In the rows, 128 means zero.
Each path below is one point turned by a fixed rotation once a step. After each direction that follows a path, write how fast that rotation turns it, in degrees a step (0 if it stays still).
Each turn is a multiple of 5 degrees from 10 to 175, or 0.
Each row of a path follows its step; steps can be skipped.

step 9: [129 147 131 139 123 125 132 130 128 127 123 133 123 116 138 120 135 119
 124 127 131 129 149 120 122 140 128 130 128 122 121 122 137 129 131 127
 138 135 133 128 145 133 138 126 148 129 133 127 123 115 143 137 142 116
 119 129 117 141 149 122 130 132 134 143 127 122 132 124 139 137 131 129
 129 123 133 125 131 121]
step 10: [129 144 125 120 122 123 121 126 130 119 120 128 126 142 126 132 130 126
 117 130 135 143 124 130 134 124 132 133 112 122 122 126 134 144 121 140
 137 148 127 134 117 128 129 134 140 138 131 124 116 134 137 143 140 147
 137 123 128 121 131 129 134 136 124 132 130 129 133 124 136 110 119 133
 133 119 140 125 119 123]
step 11: [128 125 132 131 125 141 125 132 116 131 117 138 128 130 121 135 127 124
 124 142 125 129 141 123 122 144 132 141 135 121 130 128 124 137 121 135
 130 134 118 140 135 138 120 115 131 117 136 137 122 117 139 128 145 123
 119 131 118 132 146 124 133 121 126 144 128 124 126 116 146 117 119 126
 118 124 120 139 128 127]
step 12: [134 136 132 132 112 128 138 130 125 129 121 138 125 132 129 127 125 122
 124 125 124 131 133 138 125 111 128 135 116 126 126 125 130 135 137 135
 125 148 125 131 133 115 139 133 132 146 125 124 127 127 146 124 146 128
 135 130 131 119 142 128 145 139 118 142 144 120 137 124 125 135 123 122
 136 121 135 133 128 119]
step 13: [134 128 118 137 123 143 118 139 129 128 123 137 123 124 138 129 137 123
 130 131 131 145 136 121 122 128 126 138 107 125 120 121 131 134 123 130
 142 146 114 130 125 133 125 117 135 140 141 128 130 127 127 142 130 124
 122 131 114 143 126 134 128 128 138 129 128 122 127 112 140 118 119 126
 112 121 128 137 129 127]
step 15: [131 128 120 121 129 124 128 131 123 123 127 126 119 122 129 127 139 116
 133 116 127 134 121 129 119 122 136 133 124 127 126 122 127 141 135 117
 140 137 113 140 132 136 139 124 122 137 130 127 134 107 132 131 139 110
 124 142 124 131 140 126 149 132 129 141 121 114 133 110 135 125 119 129
 117 130 125 138 131 125]
step 17: [141 137 115 124 122 134 126 127 121 117 120 124 130 138 124 136 131 125
 125 128 138 139 142 118 125 131 135 125 128 125 131 134 133 134 119 115
 147 138 120 137 133 120 136 134 138 133 134 140 125 129 124 141 141 120
 124 135 121 127 139 123 140 124 123 133 111 129 137 112 139 112 141 129
 124 140 125 125 130 123]
step 19: [139 130 124 120 103 131 123 122 125 118 124 133 129 119 121 129 129 119
 126 136 132 123 135 125 129 119 127 136 119 129 119 125 123 122 125 128
 135 141 114 130 139 124 139 125 137 134 133 132 123 118 136 135 149 120
 128 145 112 129 132 125 130 130 134 135 132 120 136 147 135 113 138 130
 117 130 121 140 133 122]
Directions:
[126 126 128 128 128 130 124 127 125 128 126 127 124 129 128 130 128 127
 126 128 130 130 127 128 128 123 128 127 128 124 128 127 131 129 127 127
 130 127 132 129 129 130 131 125 127 129 127 125 127 128 127 129 127 127
 128 128 132 127 125 129 129 128 125 129 130 128 131 126 127 128 128 131
 124 127 128 127 126 132] : 145
[129 129 128 128 129 124 129 130 124 131 128 128 127 127 125 130 129 127
 130 127 126 129 130 128 128 131 126 126 130 124 132 130 127 129 127 130
 126 128 126 131 128 126 127 127 127 127 126 133 131 128 126 130 128 130
 128 129 131 124 129 127 132 126 128 128 128 132 127 127 130 127 127 128
 125 129 128 127 127 130] : 110
[127 125 126 127 131 126 126 134 132 128 130 126 128 128 130 128 125 129
 125 124 127 130 126 129 129 127 128 129 126 128 126 127 127 129 132 128
 125 130 128 129 126 131 131 129 128 128 129 130 131 127 126 131 128 130
 131 126 128 127 129 127 130 131 127 127 127 129 126 126 127 129 128 130
 127 127 130 128 128 125] : 135
[129 124 128 132 127 124 128 128 126 131 129 132 128 130 130 129 128 130
 129 128 128 125 129 129 130 126 127 130 126 128 131 127 128 128 132 128
 130 126 126 128 125 131 126 125 128 132 130 127 128 127 129 127 128 130
 129 131 125 127 128 131 126 127 127 127 129 128 129 123 126 128 129 127
 129 130 128 128 128 128] : 40

step 4: [125 128 126 127 125 137 118 129 132 119 123 117 118 118 120 122 141 135
 127 130 125 138 120 120 148 130 133 130 120 133 134 130 127 135 123 114
 146 121 126 127 129 132 127 138 135 113 121 132 122 132 113 119 108 128
 125 114 138 130 116 127 113 133 136 120 142 121 127 125 131 134 141 126
 118 122 121 133 121 125]
step 5: [119 130 138 126 119 140 124 132 127 116 138 118 133 135 123 128 123 140
 123 125 135 128 120 110 130 137 129 128 126 118 126 134 117 111 130 129
 120 120 109 128 128 123 136 133 134 137 131 134 128 125 130 132 119 137
 112 132 120 132 137 146 133 136 129 133 119 120 131 124 128 126 134 116
 130 150 124 120 119 145]
step 8: [134 125 129 123 129 128 130 122 115 119 123 120 129 124 131 130 135 134
 120 124 126 135 118 108 118 123 123 128 121 140 130 146 126 127 116 133
 131 130 136 128 136 127 132 140 133 149 138 131 127 120 153 127 134 119
 135 134 124 140 123 149 133 124 136 125 122 126 128 125 137 142 134 138
 131 139 120 131 129 130]
step 18: [119 134 148 109 135 127 131 125 127 123 126 134 130 137 137 137 133 122
 116 133 136 120 125 123 113 123 127 130 127 107 130 128 131 125 136 126
 130 133 129 132 134 126 118 134 141 120 129 121 135 129 121 136 143 124
 134 126 117 129 120 141 125 123 133 122 117 120 139 122 139 135 124 136
 141 131 146 125 137 141]
step 19: [134 120 125 129 125 118 133 121 135 129 124 123 134 120 133 108 131 128
 126 124 142 140 124 117 125 131 136 109 133 132 118 127 133 145 138 139
 131 126 126 125 126 124 128 140 133 117 118 110 130 133 131 126 130 133
 129 127 130 109 123 126 109 134 131 125 147 132 122 126 123 128 119 124
 138 125 141 131 131 116]
step 21: [115 126 140 128 128 115 122 135 126 140 144 132 122 123 128 123 141 133
 135 119 131 138 137 137 129 119 122 131 141 135 137 134 132 123 126 128
 116 132 127 126 137 122 126 134 132 124 137 125 136 138 135 139 129 126
 145 134 119 129 119 137 121 133 133 130 123 129 119 136 133 131 131 131
 125 151 148 128 147 134]
step 22: [128 128 124 121 123 126 121 136 132 125 136 135 130 132 126 127 127 135
 138 142 121 131 130 121 138 121 146 127 126 131 118 124 133 146 127 133
 133 128 129 126 127 141 124 139 141 124 126 128 125 112 128 131 124 132
 129 118 122 110 129 107 119 135 142 132 134 127 132 131 135 132 122 119
 104 119 142 140 130 134]
step 25: [122 118 113 132 128 121 121 131 124 136 117 122 125 116 132 118 135 136
 124 130 134 120 137 129 130 120 139 134 116 125 125 123 145 121 132 133
 129 125 117 128 133 128 125 115 117 128 131 129 131 118 122 125 132 147
 141 106 133 127 135 119 120 134 140 125 135 109 126 116 132 132 126 124
 120 121 128 122 131 139]
Directions:
[128 131 130 129 130 127 128 127 131 130 124 132 123 125 128 127 128 126
 131 128 129 127 128 129 128 126 128 129 129 129 127 126 127 125 126 126
 129 128 128 128 127 124 130 129 129 129 130 131 127 131 127 130 129 131
 128 128 128 127 129 128 132 126 125 129 129 126 126 129 126 126 127 128
 127 126 129 127 132 131] : 100
[127 129 126 130 131 127 128 125 124 131 125 131 128 127 129 127 128 126
 123 128 128 127 127 128 127 127 128 126 129 129 131 128 132 130 130 130
 127 129 126 126 132 126 129 128 128 129 126 128 126 129 131 128 128 125
 127 130 130 129 132 129 127 124 131 129 129 126 127 126 129 128 128 125
 128 128 129 125 129 127] : 60
[130 129 129 128 129 129 128 130 127 128 127 129 125 125 126 130 129 128
 130 128 127 129 125 127 128 131 131 127 126 129 125 128 124 126 126 130
 128 125 129 128 132 128 127 130 129 124 129 127 130 129 129 124 128 126
 124 130 128 130 132 128 128 127 126 128 128 127 130 128 131 131 132 129
 130 130 126 126 127 126] : 10
[126 130 126 127 127 131 127 128 129 125 131 125 129 127 126 128 126 125
 129 131 128 126 129 129 129 126 127 127 129 127 128 128 127 130 127 128
 125 127 127 129 127 127 127 131 131 126 131 124 128 125 125 128 128 124
 128 127 126 129 131 128 132 125 129 129 126 127 124 126 127 126 125 128
 126 129 129 127 129 126] : 65
[131 128 126 126 126 129 128 124 127 125 126 126 127 130 125 130 127 130
 129 128 124 128 130 129 126 126 130 127 128 132 126 124 129 125 127 130
 125 129 131 127 131 130 128 124 127 127 129 127 130 129 131 129 128 128
 129 128 127 129 126 128 128 129 130 128 129 126 129 128 128 125 127 125
 128 128 125 128 132 129] : 25

step 2: [135 132 129 125 115 116 115 123 122 132 135 133 133 141 133 137 130 123
 122 128 121 125 116 136 125 127 140 130 132 123 126 125 114 110 131 122
 129 108 123 133 123 119 132 131 124 133 135 118 120 134 128 129 129 119
 130 120 126 137 129 135 127 121 126 127 135 131 138 120 122 134 125 133
 124 110 131 120 132 131]
step 5: [121 132 124 139 126 122 118 121 129 120 122 124 130 112 117 113 125 125
 132 130 134 145 117 130 123 135 133 129 134 126 117 135 106 127 127 133
 128 123 126 137 122 127 129 119 134 126 129 127 125 119 121 122 127 133
 128 120 121 120 123 118 127 130 117 139 135 138 133 132 135 124 142 124
 138 132 134 127 135 134]
step 7: [116 116 130 145 118 131 131 134 121 129 132 141 122 131 125 145 130 121
 131 133 113 125 130 129 137 134 123 137 140 123 139 128 123 120 127 120
 118 128 127 133 126 123 136 125 130 126 129 127 133 131 120 119 118 127
 120 127 120 131 132 127 123 136 130 122 122 109 116 143 124 120 120 126
 131 127 134 127 124 135]
step 13: [131 112 117 129 113 119 138 125 134 128 127 121 120 125 129 125 121 131
 144 126 136 132 123 128 134 129 131 112 117 137 140 122 119 123 127 143
 123 122 133 120 128 135 132 123 117 120 133 122 133 126 138 144 141 126
 133 120 123 130 125 131 119 125 116 125 135 128 126 121 128 135 131 124
 127 128 127 136 119 128]
step 18: [125 128 139 127 123 120 135 126 127 127 124 130 128 128 113 129 126 131
 124 134 132 130 120 127 131 137 122 125 135 134 135 123 132 128 127 125
 129 120 134 141 121 126 134 120 137 130 126 145 125 141 133 120 120 134
 125 124 131 115 136 123 132 119 114 124 146 133 129 114 114 137 135 108
 127 124 128 124 125 139]
step 20: [136 136 124 129 120 124 133 135 129 135 127 128 123 122 125 135 126 122
 124 127 138 122 120 130 141 125 143 145 133 136 118 116 114 127 126 124
 116 122 121 125 129 124 135 130 135 126 136 118 139 122 138 126 121 135
 132 130 142 129 118 135 119 131 126 114 123 130 115 130 126 116 125 140
 130 119 130 127 116 128]
step 24: [136 123 128 137 130 134 134 133 135 128 126 135 135 126 132 121 131 121
 124 125 130 137 115 128 127 128 133 134 137 135 116 116 122 122 132 141
 120 129 124 123 142 111 125 119 124 127 139 125 132 129 123 124 129 140
 128 131 126 141 131 124 125 121 126 138 128 129 133 152 141 134 130 132
 138 125 129 124 122 139]
step 25: [120 122 120 134 122 128 129 132 138 132 143 129 128 137 122 122 139 131
 126 122 132 132 122 122 130 122 126 128 124 122 124 125 120 113 131 137
 123 121 138 123 132 118 124 127 111 121 121 127 132 130 149 133 135 125
 116 126 130 132 136 118 128 130 119 122 128 113 117 135 115 134 136 122
 124 127 140 123 119 136]
Directions:
[125 128 127 129 127 130 129 128 129 127 130 124 125 128 129 128 129 126
 127 129 129 131 124 124 130 128 126 127 128 128 126 127 131 129 125 129
 128 126 128 130 127 124 126 128 127 127 126 129 131 128 128 126 126 127
 126 129 125 128 130 128 127 126 126 130 131 131 128 128 128 128 132 130
 129 132 124 127 127 128] : 55
[129 129 126 129 127 131 128 125 127 127 127 131 128 127 130 129 131 133
 131 126 130 127 128 125 129 128 127 127 129 129 131 128 128 128 126 125
 125 129 125 132 128 127 127 127 127 125 125 128 124 128 130 130 127 127
 131 127 127 126 128 128 128 127 130 129 127 128 124 125 130 132 128 128
 128 129 129 132 127 129] : 80
[127 130 126 131 128 129 129 130 130 128 127 131 128 127 129 128 125 127
 130 127 128 131 127 128 127 128 126 127 127 130 128 126 127 133 129 127
 130 130 128 128 128 130 125 130 130 126 131 128 128 128 130 129 127 129
 131 130 127 132 129 125 125 130 131 129 126 132 130 131 129 127 128 127
 126 128 126 130 132 132] : 155

step 1: [125 127 124 134 125 112 141 139 109 122 134 120 128 119 128 115 123 136
 131 130 131 130 125 119 121 127 134 124 136 120 131 136 119 126 138 123
 134 112 153 128 129 120 128 138 121 140 128 125 122 117 115 117 131 122
 119 134 133 130 130 126 131 109 136 141 137 133 114 128 127 125 136 141
 136 139 137 147 125 132]
step 2: [134 132 118 130 120 115 117 119 123 114 124 119 126 123 129 120 142 109
 117 143 143 136 141 110 131 124 139 115 111 129 126 136 125 130 142 132
 110 125 131 115 125 132 122 130 116 120 124 136 128 132 127 128 138 127
 136 129 141 131 129 123 130 117 135 132 121 116 131 128 136 121 140 124
 120 112 125 124 130 130]
step 9: [125 124 131 136 121 120 136 131 122 127 131 121 120 119 140 114 141 114
 122 118 119 122 119 135 132 133 120 149 129 124 136 129 128 120 132 136
 131 115 136 129 138 142 127 143 129 145 134 135 139 133 132 120 139 134
 135 142 110 127 118 140 118 122 124 136 133 129 141 134 127 121 127 124
 120 112 142 129 122 132]
step 12: [137 134 118 140 130 126 126 137 132 135 131 124 123 112 137 111 122 110
 132 119 139 128 126 130 126 143 138 129 130 126 131 139 132 132 133 121
 126 129 123 139 142 126 118 131 116 131 133 121 136 126 137 129 132 138
 112 131 126 114 115 123 118 108 123 141 133 125 138 133 124 120 141 125
 133 120 134 129 104 125]
step 13: [103 128 126 119 116 128 122 115 117 103 124 116 127 116 113 127 128 129
 132 129 139 125 135 121 118 132 127 125 122 128 123 135 126 134 125 129
 133 127 141 130 139 125 127 127 129 136 134 141 138 123 141 144 135 132
 125 129 135 126 113 134 116 123 135 131 131 115 116 114 120 129 128 144
 134 123 134 138 127 136]
step 19: [128 131 120 137 125 128 112 120 119 117 141 148 128 127 121 121 151 131
 131 138 135 143 132 129 132 131 121 130 136 145 152 136 120 138 140 138
 129 123 144 124 134 135 132 133 129 140 128 121 134 132 125 133 137 127
 128 131 123 128 116 110 131 125 131 124 123 133 121 128 110 136 131 124
 122 126 126 136 128 132]
step 20: [126 133 134 122 133 108 140 109 128 130 127 128 128 128 127 125 132 131
 135 131 139 122 114 132 115 123 137 128 118 128 134 144 119 127 127 136
 139 142 119 130 125 147 124 126 139 143 109 132 128 138 123 121 141 131
 123 133 134 130 127 118 129 119 134 140 127 134 138 126 124 109 124 120
 117 118 127 125 114 134]
step 24: [129 139 132 135 111 146 132 128 133 131 134 130 126 134 127 111 138 125
 128 115 129 118 129 110 132 130 133 143 125 116 129 143 108 129 139 131
 130 129 131 123 134 116 132 135 119 141 119 144 121 115 138 112 140 130
 123 129 119 121 107 134 126 126 132 140 131 127 121 124 128 123 128 135
 130 121 129 128 128 130]
Directions:
[129 126 129 126 130 130 128 124 128 130 128 130 129 129 125 129 128 128
 129 128 129 130 129 130 129 128 131 131 129 126 132 130 128 130 126 127
 129 127 127 129 129 128 126 127 129 127 131 130 127 126 130 128 131 126
 125 128 125 126 125 128 130 127 132 128 129 129 127 128 125 125 127 126
 128 129 123 123 129 131] : 10
[124 125 128 128 128 132 129 129 127 125 126 125 125 126 127 131 128 126
 128 127 126 129 127 128 126 129 129 130 130 129 127 127 129 126 127 127
 128 127 130 129 128 130 130 130 130 127 131 127 125 126 127 129 128 129
 125 134 131 128 126 129 129 128 130 127 123 132 129 130 129 127 129 129
 129 128 128 126 126 127] : 85
[126 129 132 126 129 128 122 127 128 130 130 131 126 129 129 128 126 130
 128 126 126 130 128 125 126 129 126 127 130 128 129 128 126 128 127 130
 128 132 124 125 129 127 129 128 132 132 124 125 127 126 130 129 128 130
 127 129 129 128 124 126 129 128 128 128 127 128 127 130 128 129 127 127
 129 124 129 130 126 129] : 10
[128 128 130 127 125 130 128 128 127 128 124 126 126 126 128 122 126 130
 131 128 127 130 128 130 128 127 130 127 125 128 125 126 131 127 126 129
 127 128 125 129 129 125 126 130 126 129 132 126 128 125 128 130 131 128
 127 126 129 126 130 127 127 129 132 128 131 128 128 129 127 129 131 129
 130 126 128 132 130 127] : 25
[125 127 126 125 129 128 128 130 129 127 127 127 128 131 128 127 126 126
 127 130 127 125 126 129 127 124 130 128 128 128 129 129 128 127 131 124
 128 127 125 128 128 131 129 129 128 128 127 127 127 125 125 125 127 129
 127 124 126 127 128 124 124 128 129 131 131 129 126 132 127 126 127 127
 130 131 127 128 125 128] : 170

step 0: [117 130 133 112 134 133 131 110 124 132 124 133 121 119 119 133 125 122
 119 124 139 119 120 132 143 125 133 128 131 135 116 134 131 140 135 112
 107 121 136 121 124 123 132 134 141 124 130 135 129 125 129 140 135 130
 117 137 114 135 151 122 122 125 122 118 120 119 131 131 127 117 123 130
 117 125 121 125 120 126]
step 3: [137 137 132 121 127 137 131 114 117 139 136 133 138 123 114 127 142 135
 118 136 116 112 128 113 130 126 118 124 148 128 126 114 136 132 134 129
 129 122 132 125 129 131 130 122 139 133 120 124 139 122 132 133 122 130
 126 129 119 138 136 130 110 127 131 118 116 126 129 140 116 134 121 132
 123 123 136 127 130 148]
step 4: [134 140 127 127 116 143 123 132 117 130 118 122 123 120 126 122 133 128
 123 133 125 128 124 112 135 129 139 121 127 123 128 116 131 118 118 107
 126 127 125 130 121 136 134 123 142 138 128 127 113 134 126 125 128 135
 137 128 119 126 126 127 118 110 128 126 145 128 127 141 133 133 130 112
 149 125 113 124 124 115]
step 10: [127 139 132 138 126 114 131 122 120 132 109 123 116 136 130 132 134 132
 129 127 128 123 128 122 126 129 126 128 112 120 128 128 135 115 145 131
 138 130 120 120 132 132 134 115 137 122 125 140 126 127 136 130 128 146
 117 119 123 129 128 126 116 139 128 131 108 139 143 129 130 129 108 132
 130 141 141 134 125 119]
step 14: [125 140 125 124 126 131 131 138 122 137 126 141 125 122 133 128 141 120
 116 139 133 113 139 118 120 128 120 128 123 126 132 108 118 124 122 130
 120 126 131 117 123 129 121 127 135 116 134 124 141 118 127 136 144 125
 125 128 131 140 147 141 118 129 138 118 139 118 124 122 132 135 121 144
 122 122 131 138 127 134]
step 17: [133 139 146 119 142 122 141 129 128 138 132 125 141 129 130 127 142 116
 124 136 122 112 131 132 114 118 129 124 127 139 138 122 134 126 119 122
 121 126 116 124 123 126 122 125 123 116 131 123 125 132 135 126 143 130
 105 137 126 128 127 131 130 130 124 114 117 121 137 125 128 124 129 121
 106 134 132 125 135 118]
step 19: [129 119 134 122 133 143 129 123 119 120 118 147 139 130 125 116 144 138
 147 122 127 113 126 128 130 136 118 121 123 129 140 124 133 124 123 131
 133 134 135 124 127 126 121 113 133 144 117 126 118 135 131 125 132 133
 140 131 115 129 142 136 112 132 129 130 136 123 129 144 132 121 128 116
 137 123 129 127 124 124]
step 23: [129 124 127 126 133 130 118 145 141 129 127 136 138 118 125 131 129 135
 115 138 131 134 130 141 129 119 125 136 132 127 132 133 135 114 126 133
 114 129 117 140 145 125 116 126 127 143 124 135 116 118 118 114 136 125
 141 137 132 130 121 121 123 119 132 115 135 129 135 135 136 138 114 128
 123 136 133 135 126 145]
Directions:
[125 131 131 126 129 130 128 126 129 124 125 128 126 129 125 127 128 129
 129 129 131 126 127 127 130 127 127 129 129 128 129 129 129 131 127 129
 132 128 128 131 128 127 126 128 128 126 128 129 129 129 127 126 133 126
 127 124 125 126 129 127 128 131 126 130 124 130 132 127 127 126 130 127
 131 128 127 129 129 129] : 40
[130 129 125 123 129 129 129 130 129 131 123 127 131 129 127 128 129 131
 124 126 128 127 128 127 127 130 130 126 127 129 126 130 123 129 129 128
 128 128 128 124 128 126 126 129 128 128 126 132 128 128 125 129 127 126
 130 127 124 126 127 128 127 127 130 129 127 126 128 130 125 128 128 131
 129 129 129 128 128 128] : 95
[128 130 125 129 128 126 127 130 127 126 131 124 127 125 128 132 128 128
 126 129 129 127 127 129 130 127 130 126 128 128 124 130 129 126 129 130
 131 130 125 129 129 130 126 125 128 130 128 125 126 124 125 127 126 127
 129 125 130 128 129 129 127 131 130 129 125 126 128 131 129 128 129 126
 132 129 128 125 127 129] : 20
[127 127 130 125 133 128 126 127 128 128 126 128 125 127 128 130 128 127
 126 127 130 125 130 131 127 126 127 125 130 126 128 127 127 126 128 126
 128 126 126 129 127 131 128 130 127 128 131 125 130 126 131 133 126 129
 130 129 126 130 130 130 128 129 127 129 128 128 125 126 124 129 130 130
 129 128 125 131 128 126] : 25
[128 126 128 129 132 125 129 130 127 127 128 126 129 125 126 128 129 126
 125 128 129 127 126 129 129 127 127 130 129 130 127 125 126 128 125 130
 128 129 130 125 127 130 125 126 128 125 127 127 131 125 128 124 129 128
 131 127 126 127 127 126 132 126 125 125 130 131 125 128 129 126 126 129
 125 130 127 127 128 129] : 120
[128 128 128 131 128 127 128 123 132 129 126 124 130 128 129 130 128 129
 126 126 129 132 127 130 132 126 127 131 126 128 128 132 130 127 127 129
 126 126 126 126 129 126 129 127 128 132 128 126 132 128 129 131 129 130
 129 127 127 128 129 126 125 126 129 127 126 127 129 128 127 128 126 129
 127 129 127 128 130 130] : 140
